In the data rows, the value 128 means zero.
Some points:
[130, 120, 126, 135, 150, 152, 129, 113, 168, 105, 158, 121, 73, 173, 98, 137, 200, 162, 115, 170, 123, 157, 125, 143, 159, 80, 200, 104, 153, 124, 112, 168, 125, 128, 129, 171, 143]
[108, 119, 120, 117, 114, 123, 72, 116, 191, 111, 156, 115, 96, 102, 145, 116, 98, 132, 174, 139, 173, 141, 114, 114, 114, 52, 153, 160, 131, 146, 167, 141, 121, 98, 82, 124, 187]
[171, 132, 108, 118, 120, 143, 94, 158, 119, 109, 137, 186, 141, 196, 103, 85, 145, 109, 98, 171, 142, 138, 124, 101, 112, 147, 158, 123, 172, 123, 114, 118, 155, 186, 144, 109, 167]
[148, 124, 96, 76, 107, 153, 137, 135, 133, 136, 124, 212, 148, 80, 137, 104, 106, 118, 201, 68, 152, 127, 148, 198, 130, 203, 151, 165, 119, 201, 135, 176, 120, 170, 166, 113, 77]
[134, 109, 77, 129, 158, 79, 79, 122, 89, 77, 122, 165, 106, 106, 142, 132, 142, 182, 176, 120, 96, 141, 125, 139, 198, 148, 133, 88, 106, 180, 108, 118, 176, 129, 124, 201, 132]
[169, 126, 168, 119, 159, 130, 110, 79, 171, 108, 105, 97, 121, 80, 155, 138, 112, 113, 101, 136, 118, 129, 144, 105, 107, 182, 128, 129, 92, 138, 129, 85, 143, 108, 78, 171, 78]
[119, 143, 71, 150, 137, 121, 94, 120, 154, 117, 99, 133, 114, 121, 95, 125, 73, 157, 104, 139, 130, 113, 159, 150, 181, 112, 143, 122, 133, 104, 142, 211, 139, 132, 154, 106, 121]
[128, 85, 110, 104, 113, 161, 133, 126, 99, 146, 87, 119, 116, 113, 170, 122, 176, 155, 96, 194, 131, 104, 205, 156, 148, 103, 120, 131, 126, 143, 155, 121, 97, 99, 109, 104, 126]
[165, 127, 73, 126, 61, 173, 161, 137, 93, 132, 110, 114, 120, 89, 125, 124, 142, 159, 169, 152, 130, 127, 160, 108, 166, 124, 81, 127, 106, 158, 113, 137, 88, 132, 134, 103, 116]
[126, 79, 107, 108, 114, 107, 83, 84, 69, 136, 122, 110, 125, 86, 75, 140, 113, 130, 149, 118, 132, 87, 107, 124, 114, 177, 210, 107, 85, 48, 203, 173, 108, 170, 167, 168, 168]
[112, 136, 152, 162, 142, 137, 50, 99, 99, 105, 185, 159, 163, 78, 53, 105, 117, 95, 102, 119, 122, 158, 120, 129, 164, 91, 41, 113, 99, 174, 134, 108, 88, 118, 86, 139, 137]
[123, 165, 123, 136, 55, 129, 121, 149, 95, 141, 100, 135, 127, 139, 132, 134, 110, 148, 107, 124, 58, 119, 146, 87, 132, 133, 160, 58, 122, 136, 161, 159, 132, 123, 129, 162, 127]
[149, 108, 141, 178, 139, 80, 121, 133, 127, 118, 96, 141, 109, 145, 153, 73, 72, 93, 124, 114, 168, 157, 122, 86, 78, 61, 170, 120, 116, 134, 88, 116, 92, 90, 137, 157, 89]
[146, 156, 135, 87, 117, 128, 116, 140, 96, 181, 110, 80, 98, 113, 88, 127, 125, 83, 96, 111, 188, 97, 97, 137, 140, 79, 146, 145, 118, 136, 109, 106, 166, 104, 105, 129, 138]
[133, 135, 125, 150, 162, 53, 83, 113, 134, 86, 103, 102, 115, 151, 123, 110, 163, 94, 93, 68, 135, 35, 87, 140, 147, 177, 100, 72, 173, 104, 158, 142, 81, 148, 144, 33, 68]
[97, 113, 155, 144, 147, 168, 101, 140, 154, 194, 82, 126, 100, 175, 119, 95, 131, 99, 112, 112, 96, 144, 60, 152, 182, 97, 167, 103, 148, 138, 142, 123, 137, 135, 134, 128, 171]
[100, 101, 126, 138, 142, 84, 176, 126, 164, 118, 127, 152, 157, 161, 100, 172, 133, 134, 177, 134, 154, 120, 178, 85, 155, 92, 120, 124, 99, 128, 178, 106, 121, 137, 143, 75, 91]
[121, 219, 156, 111, 138, 128, 155, 144, 189, 138, 155, 169, 106, 113, 125, 157, 137, 146, 96, 97, 166, 134, 135, 133, 126, 162, 114, 81, 115, 108, 146, 107, 144, 91, 141, 92, 115]
[131, 106, 120, 187, 96, 126, 163, 118, 82, 139, 92, 103, 137, 86, 72, 88, 148, 103, 120, 116, 156, 164, 154, 90, 116, 96, 124, 118, 119, 127, 144, 127, 138, 145, 89, 140, 107]
[144, 159, 101, 104, 193, 53, 142, 167, 151, 160, 132, 66, 151, 83, 157, 105, 174, 156, 96, 57, 102, 100, 119, 152, 129, 74, 181, 114, 167, 194, 82, 162, 97, 197, 86, 82, 155]
[163, 162, 113, 172, 146, 117, 145, 106, 98, 114, 137, 124, 76, 153, 163, 167, 134, 46, 126, 123, 90, 185, 136, 135, 125, 130, 168, 100, 155, 163, 177, 133, 167, 102, 145, 119, 130]
[185, 91, 141, 140, 155, 127, 174, 81, 118, 146, 192, 133, 103, 137, 121, 128, 122, 138, 88, 112, 111, 98, 128, 148, 144, 113, 113, 155, 125, 129, 136, 147, 143, 158, 156, 117, 158]
[102, 74, 114, 119, 148, 138, 171, 134, 100, 119, 91, 149, 118, 117, 95, 153, 47, 109, 181, 182, 141, 60, 126, 152, 177, 102, 106, 85, 153, 140, 114, 141, 157, 111, 110, 93, 96]
[114, 157, 193, 144, 91, 112, 139, 122, 169, 101, 139, 144, 123, 114, 132, 117, 128, 133, 110, 119, 115, 116, 111, 113, 135, 108, 192, 165, 127, 137, 146, 158, 139, 214, 177, 148, 151]
[93, 138, 125, 140, 139, 84, 169, 109, 101, 140, 139, 146, 143, 180, 176, 168, 138, 141, 128, 97, 114, 179, 124, 120, 154, 125, 184, 169, 96, 159, 106, 97, 91, 79, 164, 138, 178]
[102, 144, 121, 172, 146, 125, 160, 114, 129, 110, 110, 172, 121, 123, 134, 154, 174, 123, 77, 131, 126, 112, 107, 153, 78, 108, 137, 79, 92, 77, 102, 159, 115, 137, 134, 140, 179]
[107, 158, 197, 182, 137, 114, 119, 99, 116, 131, 126, 47, 97, 188, 111, 94, 161, 128, 156, 150, 105, 193, 134, 196, 150, 195, 139, 162, 68, 174, 107, 170, 105, 209, 108, 97, 69]
[83, 134, 94, 118, 91, 129, 112, 120, 117, 85, 115, 54, 169, 152, 165, 159, 132, 124, 98, 210, 111, 98, 47, 123, 113, 94, 138, 184, 122, 117, 164, 135, 103, 191, 174, 166, 45]
[63, 84, 110, 92, 135, 134, 154, 152, 134, 92, 136, 41, 115, 174, 155, 142, 142, 119, 86, 126, 175, 175, 162, 140, 88, 146, 77, 125, 119, 137, 117, 119, 117, 120, 124, 61, 200]
[68, 144, 76, 111, 146, 116, 173, 138, 166, 128, 152, 159, 98, 110, 153, 61, 137, 108, 105, 105, 144, 149, 161, 150, 144, 216, 33, 63, 67, 15, 131, 70, 199, 159, 159, 165, 85]
[86, 112, 136, 53, 191, 94, 139, 177, 90, 126, 122, 82, 211, 72, 169, 113, 221, 81, 116, 84, 119, 127, 141, 72, 180, 115, 124, 146, 246, 77, 120, 183, 128, 80, 130, 174, 149]
[92, 141, 104, 105, 171, 123, 151, 180, 88, 117, 181, 81, 130, 159, 139, 118, 137, 143, 87, 136, 87, 120, 136, 156, 81, 137, 157, 148, 119, 192, 185, 67, 142, 88, 196, 113, 70]
[119, 116, 105, 75, 141, 200, 126, 153, 158, 173, 130, 149, 123, 109, 138, 154, 147, 88, 174, 87, 112, 125, 95, 152, 167, 156, 118, 209, 112, 113, 154, 76, 85, 120, 154, 140, 125]
[124, 182, 154, 116, 99, 134, 129, 118, 84, 111, 168, 94, 139, 126, 137, 116, 118, 129, 166, 139, 211, 85, 159, 130, 125, 136, 129, 70, 115, 96, 91, 129, 132, 123, 168, 168, 161]
[132, 134, 173, 159, 105, 115, 95, 174, 119, 104, 119, 102, 45, 61, 137, 103, 102, 154, 140, 140, 117, 84, 106, 98, 129, 139, 92, 128, 184, 151, 96, 106, 81, 113, 184, 128, 72]
[189, 155, 123, 156, 89, 161, 96, 123, 157, 112, 117, 183, 145, 148, 107, 167, 106, 150, 167, 91, 108, 159, 112, 140, 146, 115, 110, 80, 166, 44, 153, 143, 86, 128, 127, 106, 102]
[130, 141, 106, 173, 167, 186, 114, 79, 108, 134, 106, 140, 95, 135, 114, 123, 109, 152, 121, 101, 152, 118, 97, 37, 103, 189, 106, 158, 233, 120, 70, 137, 88, 102, 140, 141, 84]
[114, 130, 147, 103, 111, 130, 173, 107, 163, 98, 156, 167, 143, 209, 112, 123, 140, 108, 165, 148, 109, 61, 127, 105, 160, 116, 122, 80, 145, 164, 132, 143, 134, 130, 83, 194, 53]
[199, 46, 152, 158, 124, 144, 106, 96, 113, 81, 73, 49, 142, 158, 60, 222, 115, 178, 141, 91, 174, 124, 103, 105, 70, 190, 117, 116, 154, 151, 157, 25, 99, 92, 135, 172, 139]
[113, 142, 168, 138, 109, 97, 110, 97, 118, 154, 145, 96, 139, 119, 114, 149, 75, 162, 54, 151, 83, 190, 177, 102, 213, 207, 137, 172, 125, 132, 124, 183, 168, 85, 104, 110, 131]
[170, 71, 130, 111, 126, 134, 144, 193, 147, 132, 145, 195, 154, 90, 138, 132, 144, 113, 154, 117, 240, 154, 76, 202, 122, 182, 135, 147, 99, 158, 196, 159, 158, 145, 84, 215, 118]
[167, 119, 117, 115, 108, 62, 117, 138, 119, 97, 101, 121, 125, 136, 104, 141, 104, 114, 91, 108, 113, 154, 130, 120, 95, 76, 81, 178, 91, 107, 100, 148, 115, 107, 111, 187, 139]
[128, 120, 121, 130, 119, 175, 146, 136, 191, 141, 192, 125, 110, 149, 147, 168, 58, 87, 98, 141, 94, 136, 116, 165, 134, 104, 176, 137, 183, 97, 91, 150, 102, 175, 99, 165, 96]
[166, 123, 148, 172, 142, 177, 122, 104, 130, 127, 131, 122, 167, 134, 155, 151, 148, 140, 89, 144, 155, 52, 140, 179, 183, 110, 131, 182, 119, 119, 94, 131, 150, 155, 156, 97, 144]
[89, 193, 171, 92, 192, 127, 116, 138, 97, 68, 77, 147, 120, 75, 59, 107, 139, 131, 135, 79, 122, 149, 160, 181, 78, 85, 186, 182, 141, 135, 109, 107, 92, 116, 127, 130, 103]
[98, 153, 142, 92, 127, 124, 140, 92, 82, 130, 128, 125, 108, 172, 191, 118, 95, 156, 143, 106, 186, 102, 107, 130, 133, 107, 89, 102, 164, 52, 142, 84, 117, 168, 85, 123, 176]
[123, 177, 124, 156, 126, 93, 156, 108, 120, 164, 109, 162, 111, 126, 80, 41, 122, 148, 132, 207, 82, 48, 157, 95, 81, 190, 142, 146, 123, 89, 163, 126, 7, 93, 134, 155, 186]
[100, 147, 87, 130, 115, 129, 178, 119, 137, 106, 160, 125, 144, 84, 157, 85, 108, 120, 127, 134, 104, 124, 169, 118, 115, 94, 144, 172, 169, 197, 177, 38, 116, 145, 107, 84, 154]
[148, 97, 52, 137, 71, 96, 107, 143, 109, 169, 183, 130, 135, 135, 123, 172, 170, 129, 172, 151, 121, 127, 150, 124, 112, 155, 137, 156, 116, 89, 66, 68, 128, 111, 76, 71, 102]
[110, 120, 111, 99, 150, 124, 103, 185, 107, 162, 152, 177, 79, 172, 103, 195, 128, 123, 121, 143, 131, 141, 178, 61, 85, 139, 105, 116, 95, 150, 115, 135, 105, 157, 147, 119, 129]
[135, 115, 141, 121, 133, 194, 101, 114, 89, 137, 149, 124, 126, 93, 154, 136, 127, 106, 150, 89, 52, 93, 101, 71, 49, 59, 94, 106, 34, 132, 71, 197, 136, 166, 73, 90, 109]
[117, 173, 150, 161, 131, 140, 118, 189, 104, 150, 138, 117, 184, 119, 140, 159, 89, 114, 116, 163, 131, 137, 131, 152, 147, 176, 133, 99, 133, 105, 77, 164, 67, 137, 105, 150, 179]
There is one direction along which these points spread out most. Take the direction at right angles to it along which they spread out most. Go by this last direction. For each point below, how far along it does it lie, from 0 to 99? 50 is the average, and the first point above lies past it. One standard deviation of the points above along it is 16.
[48, 74, 116, 185, 59, 140, 151, 146, 106, 98, 107, 163, 137, 144, 119, 93, 114, 176, 99, 109, 97, 98, 123, 138, 132, 155, 154, 139, 114, 164, 116, 143, 148, 97, 95, 134, 111] 50
[130, 139, 121, 146, 157, 139, 80, 111, 126, 126, 106, 147, 127, 143, 115, 120, 115, 164, 127, 106, 143, 159, 153, 85, 77, 50, 156, 150, 96, 130, 192, 87, 248, 153, 57, 154, 168] 51
[144, 97, 145, 142, 168, 152, 110, 150, 170, 138, 119, 171, 196, 93, 151, 122, 112, 108, 191, 149, 85, 140, 161, 82, 60, 169, 145, 98, 83, 127, 107, 98, 132, 94, 151, 39, 136] 49
[137, 214, 91, 178, 151, 127, 163, 151, 184, 77, 68, 126, 100, 115, 137, 95, 119, 87, 144, 116, 146, 108, 137, 103, 143, 150, 66, 174, 101, 152, 147, 180, 187, 110, 64, 168, 222] 58
[110, 99, 133, 103, 71, 91, 132, 151, 149, 165, 127, 142, 131, 139, 119, 182, 161, 162, 146, 137, 119, 128, 120, 143, 54, 141, 98, 134, 138, 119, 111, 134, 152, 104, 112, 79, 125] 50
[151, 113, 98, 108, 145, 111, 188, 123, 135, 188, 99, 123, 161, 125, 81, 135, 101, 184, 182, 145, 92, 148, 113, 127, 129, 92, 72, 104, 148, 154, 128, 154, 173, 171, 152, 143, 107] 57
[108, 135, 191, 160, 115, 102, 101, 105, 99, 189, 145, 145, 111, 144, 160, 178, 160, 102, 136, 155, 143, 135, 120, 140, 122, 126, 126, 178, 163, 143, 144, 140, 171, 121, 127, 120, 125] 54
[154, 92, 147, 47, 96, 137, 146, 80, 138, 112, 158, 156, 125, 104, 149, 120, 128, 128, 124, 160, 124, 158, 95, 117, 129, 127, 98, 111, 169, 150, 130, 129, 137, 93, 126, 67, 140] 54
[133, 154, 111, 124, 166, 116, 115, 142, 117, 112, 162, 103, 133, 211, 122, 62, 144, 167, 141, 128, 130, 154, 129, 144, 92, 163, 119, 126, 119, 131, 171, 164, 155, 49, 125, 102, 113] 52
[164, 107, 151, 69, 137, 150, 134, 137, 93, 96, 84, 145, 124, 119, 154, 145, 121, 136, 136, 183, 89, 158, 110, 133, 158, 130, 111, 117, 107, 99, 95, 125, 165, 164, 100, 96, 127] 58
[146, 88, 180, 174, 109, 148, 98, 154, 163, 112, 149, 106, 94, 117, 95, 119, 135, 131, 168, 76, 90, 112, 153, 94, 141, 100, 128, 100, 131, 76, 117, 134, 158, 121, 160, 127, 180] 39
[147, 157, 132, 135, 137, 126, 194, 168, 139, 104, 170, 139, 143, 115, 125, 98, 140, 130, 149, 143, 158, 141, 27, 139, 145, 123, 142, 117, 101, 73, 124, 71, 168, 97, 153, 121, 128] 64
[135, 120, 133, 120, 77, 141, 105, 84, 136, 141, 91, 116, 157, 147, 126, 113, 98, 96, 135, 130, 91, 145, 192, 226, 135, 95, 86, 149, 173, 132, 109, 107, 145, 122, 168, 158, 157] 55
[126, 130, 141, 92, 118, 122, 113, 46, 195, 138, 90, 119, 133, 143, 84, 121, 134, 85, 88, 108, 156, 135, 90, 89, 81, 134, 158, 128, 91, 157, 77, 107, 138, 114, 149, 122, 112] 40
[105, 154, 115, 151, 135, 150, 125, 122, 147, 213, 134, 132, 177, 75, 200, 108, 142, 154, 125, 167, 149, 175, 108, 140, 98, 134, 94, 81, 111, 104, 117, 106, 111, 125, 175, 213, 114] 58
[191, 115, 156, 103, 145, 136, 121, 171, 142, 163, 116, 157, 155, 172, 151, 118, 102, 150, 108, 103, 129, 153, 155, 84, 139, 122, 139, 139, 85, 109, 130, 112, 96, 128, 128, 95, 113] 51
